[-17  -4 -39  41 -48 -42 -18  12] : U
[  5 -34 -20 -40 -29  -8   8  23] : J
[-25  17   3  22 -50   9  -1 -28] : N
[  9 -38 -36  24 -32 -28 -11 -30] : G
[ -9   7   5 -16 -25 -12 -33   5] : R
[-43  28 -11 -42 -28  13   7  40] : W
[  4   5  38 -16 -42   6  19 -11] : X
[-27   4  -5 -24  28 -52  48  -4] : D
has: [-36  24 -32 -28 -11] : yes
has: [-20 -40 -29] : yes
has: [  5  38 -16 -42] : yes
after: [-29] : [-8]
after: [-48] : [-42]
after: [-34] : [-20]

[ -3  17  13  12 -15  18 -14] : F
[ 47 -40  13  12 -15  11  52] : Y
[ -3  59  13 -48 -18  12 -17] : Z
after: [47] : [-40]
after: [-40] : [13]
after: [18] : [-14]
which: [ 47 -40  13  12 -15  11  52] : Y
has: [-17  12 -18 -48] : no
has: [ 13  12 -15  12] : no
has: [ 12 -17] : yes

[ -3  59   8  36  23  16  -5  30  21   5  38 -15   9 -26  26 -25  18  29
 -29 -30  30  -3  -1  36  11 -11   8  41  -6 -32 -31   8  -9  -3  15  -4
   0 -30 -19  20  11 -25 -22  31  -4  19 -15 -10  -6 -18 -31  -5  11  21] = P
[  8   4   0 -14   7  -3 -20   3   3 -11   7  -5   0  -2   5  10  -3 -10
   6 -15  -5   7   5  -4   4   2   5   7  21  10   3 -16   0  -8 -12  10
  -4  11   7  -7  -2   7   0  -2   2   8 -17  14  16  17  -4  -6   1  -8] = A
[  7   5   2   4  37   2 -46   7 -11  10  28   5  12 -11   3 -27   6   2
  -1 -21  -3  -9  16  -4  10 -12  27  37  11   5   1 -19   4   2 -10   2
 -10  -7   2   1  -4 -11  -2   3 -25  22 -25   9   5  21 -16 -11  18  23] = H
[ 16  13   0   3  -2  -6 -13   4   5 -14   8 -14   1  -5   8  19 -15 -19
  24   0  -6  20  20   0 -12   2  -5  -6  20  22  -2 -27  -5  -8 -38  10
  -6  19  25 -10  -1   5  14 -14  19   2 -16  32  28  28   2  -9   3  -3] = B
[-21  10  11  -7  -7  -2  37  27   6  25  -1   8 -13 -15  21  -1 -30  17
  -6  -3  39   4   2  -9  -1   9 -12   0  -9 -12 -10 -21   6  19  -5   3
  20  -9  -2   3 -14  11  -8   4  22  20   8 -16  21  -9 -30   8  -8   6] = S
[  5   0   4 -24  -6  16 -30  -8   3 -31   8 -12   6  16  17  -5   1   1
   4   0   7   6  -1 -14   1  -4 -17  -2  27   5  11  11   1 -11 -12   1
  -1   6  -4   8  -6   2   2   5  -6   6   3  -3  12   1  20 -22   8 -24] = K
has: [-14   8 -14] : yes
has: [-21  10] : yes
which: [ -3  59   8  36  23  16  -5  30  21   5  38 -15   9 -26  26 -25  18  29
 -29 -30  30  -3  -1  36  11 -11   8  41  -6 -32 -31   8  -9  -3  15  -4
   0 -30 -19  20  11 -25 -22  31  -4  19 -15 -10  -6 -18 -31  -5  11  21] : P
which: [ 16  13   0   3  -2  -6 -13   4   5 -14   8 -14   1  -5   8  19 -15 -19
  24   0  -6  20  20   0 -12   2  -5  -6  20  22  -2 -27  -5  -8 -38  10
  -6  19  25 -10  -1   5  14 -14  19   2 -16  32  28  28   2  -9   3  -3] : B
which: [  8   4   0 -14   7  -3 -20   3   3 -11   7  -5   0  -2   5  10  -3 -10
   6 -15  -5   7   5  -4   4   2   5   7  21  10   3 -16   0  -8 -12  10
  -4  11   7  -7  -2   7   0  -2   2   8 -17  14  16  17  -4  -6   1  -8] : A
has: [-13 -15  21   0] : no
has: [-5  0] : yes

[ -2 -13  12 -10  16 -13  43   8  -7  23   2  -1  -5  10  11  -8 -19 -30
 -17 -28  12   6] -> fiv
[  3   5 -15  -7 -29   7 -51  -8 -19  -4  -2 -13  16 -42   4   1 -12  11
  11 -23 -16  -3] -> tuto
[-23 -19   1 -25  -5   3 -18 -13 -52  30  19 -19  18 -15   7   4   8  20
  -6 -26 -11  11] -> zugi
[-15 -18  14 -11 -12  -4  25   2 -26  32  20  11  -1  12  -2   1 -10 -18
 -21 -20 -21   7] -> vod
[ 19  13 -10   1   6 -10   9   7  25 -15 -30 -23  -2 -15  20 -16 -11 -19
   5 -30  27  -5] -> kefoz
[-19 -21   6 -29 -18 -14  31  -5 -36  23   1 -45   9   2  26 -30  12   5
 -27  -4  10  -5] -> Poguf
[ -9 -21   6 -31   3 -14  30   2 -37  24   1 -39  10 -13  26 -29 -21  -1
 -21 -12  27  -5] -> Zediz
[-18 -16  -1 -23 -23   4 -26 -10 -50  23  19 -15  18 -25   5  -2  -5  17
  -7 -17 -17   1] -> torur
[ -1 -14  12 -11   5 -12  43   9  -8  21   3  -1  -5   8   9 -23 -23 -23
 -20 -14  21  -9] -> Muron
[-17 -12  -6 -20   9   3 -38 -14 -44  19  15  12  19 -25   3   0   7 -20
   9 -30   8   0] -> vok
which: [-23 -19   1 -25  -5   3 -18 -13 -52  30  19 -19  18 -15   7   4   8  20
  -6 -26 -11  11] : zugi
has: [-1 12 -2  1] : yes

[-26  -6  44  17  10   8 -19  38   7] = E
[-29  12  15  43 -24  13 -45  34   0] = Q
[-30  -4  47  25   5  11 -25  42   9] = T
[ 30   9  -5  15 -27   8  29 -46  22] = L
[-30  -4  47  25   5  11 -25  14   9] = C
[-29  12  11  43 -24  13 -45  34  14] = M
has: [-24  13 -45  34] : yes
has: [-4 47 25  5 11] : yes
has: [-3 47] : no
has: [-28  12] : no
after: [38] : [7]
has: [-24  13 -45] : yes

